In the data rows, 128 means zero.
Some points, each followed by its number:
[134 100  63  95 160 174 151 154 154 154 104 122 106 108 137 101 135 131
 138 110 125 114 147 105 113 112 103 141 129 129] 0
[113 159 160 161 137 101 138 102 117  96 133 153  99 173 134 158 125 144
 146 125 131 126 122 147 154 119 170 124 101 153] 1
[156 108 165 109 124 126 109 119 109 139 105 130 159 117 101 116 148 111
 136 145 140 149 115 129 124 150 114 108 156 132] 2
[138  88  94  93 114 124 152 167 108 166  67 121 178  81 107 126 140  90
 133 115 124 129 138 135 135 177 115 133 156  81] 3
[126 104 118 109 106 134 113 124 104 154 118 111 164 114 111 128 123  95
 123 117 125 120 117 120 120 147 110 104 160 107] 4
[118 125 198 155  98 109  71 102 143 100 180 133 136 125 130 137  88  93
 106 130 154 111 123 129 115 142 143 155 131 131] 5
[115 148 158 155  99 109  68 118 126  94 167 138 126 152 127 126 100 101
 129 131 137 142 120 128 131 145 139 137 128 136] 6
[154  87  62  71 151 148 169 147 115 181  60  89 165  79 118 121 133  93
 126 114  97 131 117 129 110 146  95  75 170 125] 7
[109 135 202 140  95  88  77  98 113 107 159 114 135 162 125 129 103  71
 116 135 149 124 115 121 146 145 138 118 143 122] 8
[116 150 214 175 152 142  47  81 149  45 215 161  76 235 150 128  76 159
 130 150 180  95 149 140 121 106 120 165  79 177] 9
[ 96 175 204 191  95  95  56  92 126  71 201 123 129 195 116 130  69  89
 102 153 167 144 138 108 146 130 163 157 111 128] 10
[142  93  82  81 129 145 176 149 107 171  80 115 162  67 107 128 153  90
 136 113 125 143 123 129 106 141 101 131 166 107] 11
[142 115  96  98 131 149 129 150 143 146 128 135 117 127 146 108 131 148
 152 126 115 125 141 134 120 118 118 125 122 131] 12
[160  86  81  68 127 122 166 176 109 199  48  98 205  61 110 130 175 111
 125 112 103 149 139  82 137 152  90 107 196 109] 13
[134  94  73  89 127 132 167 150 127 136  69 112 189 125 107 135 164 129
 122 132  90 155 120 119 129 142 100 130 183 100] 14
[151 110 162 112 123 125 109 119 110 140 110 129 157 120 103 116 145 112
 135 144 141 147 116 126 124 151 114 109 154 131] 15
[136 100  88 118 123 135 142 153 113 171 100 116 155 103 125 114 151 110
 126 131 110 147 127 120 111 130 113 107 151 119] 16
[135 110 141 129 103 107 107 119 124 143  92 108 191 120 116 123 110  83
  99 129 143 147 133 109 133 141 130 126 149 106] 17
[118 135 154 144 133 136  99 114 151 101 166 147  90 170 158 111  94 136
 133 151 153 121 125 118 112 107 135 160 100 154] 18
[120 109 125 121 129 132 132 141 126 145 102 102 160  93 120 123 133 101
 115 127 109 147 140 121 132 156 122 112 148 104] 19
[152  96  96  81 125 120 152 168 113 185  67 102 192  75 113 130 163 110
 125 114 109 144 136  87 134 151  96 112 187 113] 20
[131 124 102 141 134 107 218 136 107 165  92 130 138  92 109 172 172 120
 109 140 111 159 136 146 170 115 136  78 153 115] 21
[107 133 131 141 132 120 126 136 123 128 163 145 115 136 167 122  99 133
 132 122 127 113 125 114 112 123 144 152 130 132] 22
New points follow, each followed by the number of its nearest point above by angle.
[112 148 157 153 100 111  69 119 125  98 164 138 129 149 126 125 100 100
 128 130 136 142 120 129 131 144 138 137 128 135] 6
[122 164 156 154 133  75 161  99 101  99 110 131 115 147 131 182 137 130
 116 128 118 129 134 163 151 130 155 105 125 118] 1
[110 128 122 137 134 121 132 141 122 136 156 146 116 137 171 121 101 133
 132 119 121 115 126 112 112 121 143 154 134 131] 22
[140 122 102 106 132 118 175 129 116 166 118 140 107 103 105 149 153 154
 121 101 123 120 115 150 161 136 121  96 129 124] 21
[155  87  58  69 152 153 171 150 119 185  58  93 160  77 120 120 137 102
 128 114  99 131 117 126 111 142  93  83 169 126] 7
[130 122 129 128 118 146 103 125 132 120 147 114 120 133 103 119 116 115
 138 140 124 145 120 139 132 149 115 124 116 112] 6
[132 124 111 123 146 132 179 146 117 150  98 120 123 100 102 136 154 139
 136 135 107 144 126 162 127 140 133 117 134 120] 21
[113 170 121 126 128 102 201 114 106 151  88 134 156  82  96 161 182 101
 121 118  94 136 121 151 161 127 160 100 120 119] 21
[136 125 135 137 129 115 195 100  90 133 108 151 134 105  98 167 133 107
 115 116  96 141 124 170 176 131 175  78 112 108] 21
[115 128 196 156  99 111  68 104 142  97 181 133 134 131 132 135  93  96
 109 129 153 112 125 127 117 138 142 155 127 131] 5
[140  94  52  87 166 178 161 159 154 160  92 120 108  97 132  98 141 131
 138 104 122 115 148 103 113 114  98 143 134 126] 0
[125 141 116 131 127  83 205 129 112 151  73 136 147  97  99 172 133 113
 105 100 106 143 114 177 157 138 155  83 146 137] 21
[ 98 165 167 166 132 130 112 129 112 102 141 133 112 151 123 182 114 132
 105 132 169 116  99 160 142 103 168 129  76 141] 1
[136 111 136 126 106 112 109 122 127 142  96 111 182 121 120 121 112  90
 105 129 140 144 133 112 132 138 129 126 145 109] 17
[137 122 123 130 129 116 195 109  91 142 102 147 133 101  99 159 139 109
 117 115  94 141 125 162 170 132 166  81 119 109] 21
[152 154 106 136 137 115 180 133 114 142 122 161 126 125 114 169 165 121
 108 130 120 141 115 142 150 116 142 104 134 115] 21
[118 119 135 121 125 123 135 133 124 136 110 108 155 102 118 133 131  99
 115 128 112 148 141 128 140 153 132 109 145 107] 19
[140 115 102 104 128 150 121 147 146 138 135 134 113 134 144 109 126 146
 152 131 117 125 138 136 123 117 120 124 118 131] 12
[153 106  59  82 135 141 255 132  97 136   3 130 173  43  86 177 226 107
  98 117  81 190 123 136 193 140 111  65 176 122] 21
[126 153 170 136 122 104 136  89  99 108 111 131 122 120 122 165 138 144
  98 113 138 118 126 139 166 124 152 102 132 144] 1
[137 102  89 119 125 137 139 151 115 166 103 117 150 107 130 111 150 117
 128 129 111 143 127 120 112 129 114 112 147 121] 16
[121 143 122 134 128  87 188 126 116 142  86 137 142 106 107 167 126 116
 108 105 110 138 116 173 155 135 154  92 140 137] 21
[117 150 216 175 160 147  50  79 152  41 219 165  67 243 154 129  74 170
 135 150 182  91 152 139 121 101 116 168  73 182] 9
[121 124 187 148 105 116  76 106 144 104 174 131 131 127 133 133  91 101
 111 129 153 113 124 127 116 139 138 156 130 131] 5
[115 151 212 169 154 140  63  78 146  49 210 161  72 231 148 138  82 164
 134 149 176  93 151 145 126 102 122 160  78 177] 9
[115 139 162 148 137 137  94 111 151  95 175 151  81 181 163 111  86 142
 134 152 154 117 126 116 114  98 138 163  96 157] 18
[127 127 125 129 144 130 175 139 114 141 104 119 118 107 101 140 154 138
 133 136 109 144 125 169 127 142 141 116 130 122] 21
[169 119  77 106 153  99 235 134  96 184 122 136 166  59  79 161 204 102
 119 124  95 176 127 153 180 145 120  48 154 127] 21
[105 172 172 157 107 104 148  84 124  83 153 154 114 148 146 179 147 117
 115 116 138 118 123 151 169 134 180 115 115 127] 1
[148  94  72  79 148 148 158 144 119 170  75  97 159  92 123 120 127 102
 129 117 104 128 119 131 111 141 100  86 161 128] 7
